Look-ups in named tables: a row name and a column name give one cell, copied from the table.

Safomer:
	Tup	Derila	Gebete	Fol	Tufo	Suge	Niz	Soro	Mes
Zaki	5620	6597	7009	5175	4976	7265	6726	6190	6631
Teb	5264	4575	6545	6628	6281	5347	7094	7812	8908
Zigolod	5470	5251	6315	6252	5433	6749	6236	6784	6428
Gug	5662	6020	6392	5945	6001	6618	5614	7487	5948
Guk	2564	4582	7856	5252	794	5723	6165	8774	5706
Goliz	5049	5472	6357	5823	4500	5807	6176	6536	5965
Bon	5367	5086	6336	6388	5099	6534	6819	7930	5688
Gade	5498	5767	6192	5911	5281	5830	6273	6383	6417
Tabega	6621	7033	6091	4986	4882	6515	6866	6741	6675
Lopag	5214	6217	6924	7255	4898	5068	7198	7931	6996
Kini	6350	5836	6673	6367	4759	5913	6395	6646	6044
Zosoniv	4587	6981	7179	5875	5962	7943	5342	8041	6581

What is the Gebete of Gade in Safomer? 6192
What is the Suge of Lopag in Safomer? 5068
What is the Mes of Zaki in Safomer? 6631
What is the Tup of Kini in Safomer? 6350
What is the Fol of Zaki in Safomer? 5175
What is the Gebete of Guk in Safomer? 7856
What is the Soro of Lopag in Safomer? 7931
What is the Tup of Zaki in Safomer? 5620
What is the Derila of Gade in Safomer? 5767

Damod =
cols = Sige, Gateme, Dum, Mag, Mituzov
Gir: [0.7, 0.6, 0.8, 1.0, 0.8]
Dolo: [0.8, 0.7, 0.6, 0.9, 0.9]
Gaf: [0.8, 0.9, 0.7, 0.9, 0.6]
Sif: [0.5, 0.6, 0.6, 0.3, 0.6]
Koz: [0.5, 0.6, 0.7, 0.5, 0.2]
Vilam: [0.8, 0.5, 0.8, 0.4, 0.9]
Mam: [0.4, 0.7, 0.5, 0.7, 0.3]
Mamo: [0.7, 0.9, 0.4, 0.4, 0.6]
Dom: [0.8, 0.6, 0.7, 0.3, 0.9]

Mam, Mituzov: 0.3
Mam, Sige: 0.4
Vilam, Mituzov: 0.9
Mamo, Mag: 0.4
Vilam, Sige: 0.8
Dolo, Gateme: 0.7
Vilam, Gateme: 0.5
Gir, Mag: 1.0
Mam, Gateme: 0.7
Dolo, Sige: 0.8
Gaf, Mag: 0.9
Sif, Mituzov: 0.6
Gir, Sige: 0.7
Dolo, Mag: 0.9

Gev =
         Luzak  Binad  Fasav    Mub    Rit  Rogub
Bisirir  0.737  0.465  0.755  0.672  0.321  0.925
Tafeg    0.660  0.473  0.589  0.650  0.389  0.665
Fiv      0.126  0.541  0.625  0.393  0.759  0.529
Difuv    0.400  0.492  0.302  0.278  0.777  0.631
Sela     0.622  0.359  0.225  0.813  0.783  0.498

Mub of Tafeg: 0.650
Rogub of Fiv: 0.529
Rogub of Difuv: 0.631
Fasav of Bisirir: 0.755
Rogub of Sela: 0.498
Binad of Fiv: 0.541
Luzak of Tafeg: 0.660
Rit of Difuv: 0.777
Luzak of Bisirir: 0.737
Row with the largest Luzak: Bisirir

Lal =
cols = Besase, Zutob
Nezo: [-0.29, -0.05]
Rezose: [0.45, 0.16]
Puf: [0.75, 0.48]
Toduta: [0.09, -0.53]
Leli: [-0.21, 0.33]
Dafuse: [0.95, -0.12]
Keluge: [0.78, 0.14]
Vuz: [-0.22, 0.35]
Sipub: [0.60, 0.38]
Mil: [-0.83, 0.07]
Dilu: [0.43, -0.08]
Tir: [0.51, -0.13]
Mafugep: [0.02, 0.01]

What is the Zutob of Mil in Lal? 0.07
What is the Besase of Vuz in Lal? -0.22
What is the Zutob of Puf in Lal? 0.48
What is the Besase of Leli in Lal? -0.21
What is the Zutob of Vuz in Lal? 0.35
What is the Zutob of Leli in Lal? 0.33
What is the Besase of Mil in Lal? -0.83
What is the Besase of Puf in Lal? 0.75
What is the Zutob of Keluge in Lal? 0.14
What is the Besase of Toduta in Lal? 0.09
What is the Zutob of Rezose in Lal? 0.16

Feda =
fields: Mub, Tel, Zor, Nok, Pamugoz, Veve, Lub, Farilel, Riz
Melute: [112, 66, 54, 169, 159, 58, 183, 101, 43]
Nunaku: [148, 120, 143, 203, 61, 162, 114, 102, 138]
Zanarog: [151, 115, 195, 115, 110, 146, 59, 116, 154]
Novo: [135, 33, 191, 131, 85, 42, 56, 65, 110]
Nuv: [108, 170, 103, 165, 70, 148, 136, 130, 141]
Vaf: [116, 204, 194, 80, 75, 190, 52, 159, 215]
Vova: [69, 97, 72, 85, 157, 25, 149, 123, 75]
Lafebis: [107, 48, 87, 135, 172, 62, 161, 111, 69]
Sezok: [118, 168, 203, 55, 89, 116, 31, 134, 181]

Riz of Melute: 43
Tel of Vova: 97
Zor of Nunaku: 143
Mub of Sezok: 118
Mub of Vaf: 116
Zor of Vova: 72
Farilel of Sezok: 134
Mub of Vova: 69
Zor of Zanarog: 195
Lub of Zanarog: 59
Farilel of Vaf: 159
Riz of Nuv: 141
Mub of Melute: 112
Row with the largest Tel: Vaf

Togadon
|  | Kovekap | Zur | Kad | Moteguz | Givog | Dadupet | Pinis | Gop |
|---|---|---|---|---|---|---|---|---|
| Pok | -0.002 | -0.097 | -0.171 | -0.003 | -0.132 | 0.088 | 0.032 | -0.054 |
| Motami | -0.298 | -0.123 | -0.003 | 0.139 | 0.042 | -0.025 | -0.062 | -0.350 |
| Tadek | 0.109 | -0.078 | -0.108 | -0.503 | -0.190 | -0.317 | 0.077 | -0.479 |
| Buvedi | 0.097 | 0.103 | 0.028 | 0.157 | -0.204 | -0.276 | -0.701 | -0.081 |
| Luguru | -0.667 | -0.491 | -0.311 | -0.331 | -0.010 | -0.006 | 0.351 | -0.243 |
| Lonulu | 0.390 | 0.221 | 0.127 | -0.252 | -0.273 | -0.608 | -0.649 | -0.480 |
| Gifemap | 0.230 | 0.024 | -0.119 | -0.369 | -0.358 | -0.458 | -0.507 | -0.137 |
| Mesanal | -0.319 | -0.265 | -0.194 | -0.208 | -0.076 | -0.068 | 0.105 | -0.235 |
| Sebis | -0.553 | -0.368 | -0.214 | -0.173 | -0.014 | -0.045 | 0.135 | -0.241 |
| Fatuzu | -0.322 | -0.446 | -0.619 | -0.348 | -0.425 | 0.028 | -0.193 | 0.654 |

Zur of Fatuzu = -0.446
Kad of Tadek = -0.108
Moteguz of Pok = -0.003
Pinis of Gifemap = -0.507
Kad of Lonulu = 0.127
Gop of Sebis = -0.241
Kovekap of Sebis = -0.553
Gop of Tadek = -0.479
Kad of Fatuzu = -0.619
Givog of Buvedi = -0.204
Pinis of Tadek = 0.077
Givog of Lonulu = -0.273
Givog of Fatuzu = -0.425
Dadupet of Buvedi = -0.276
Which row has the largest Gop? Fatuzu

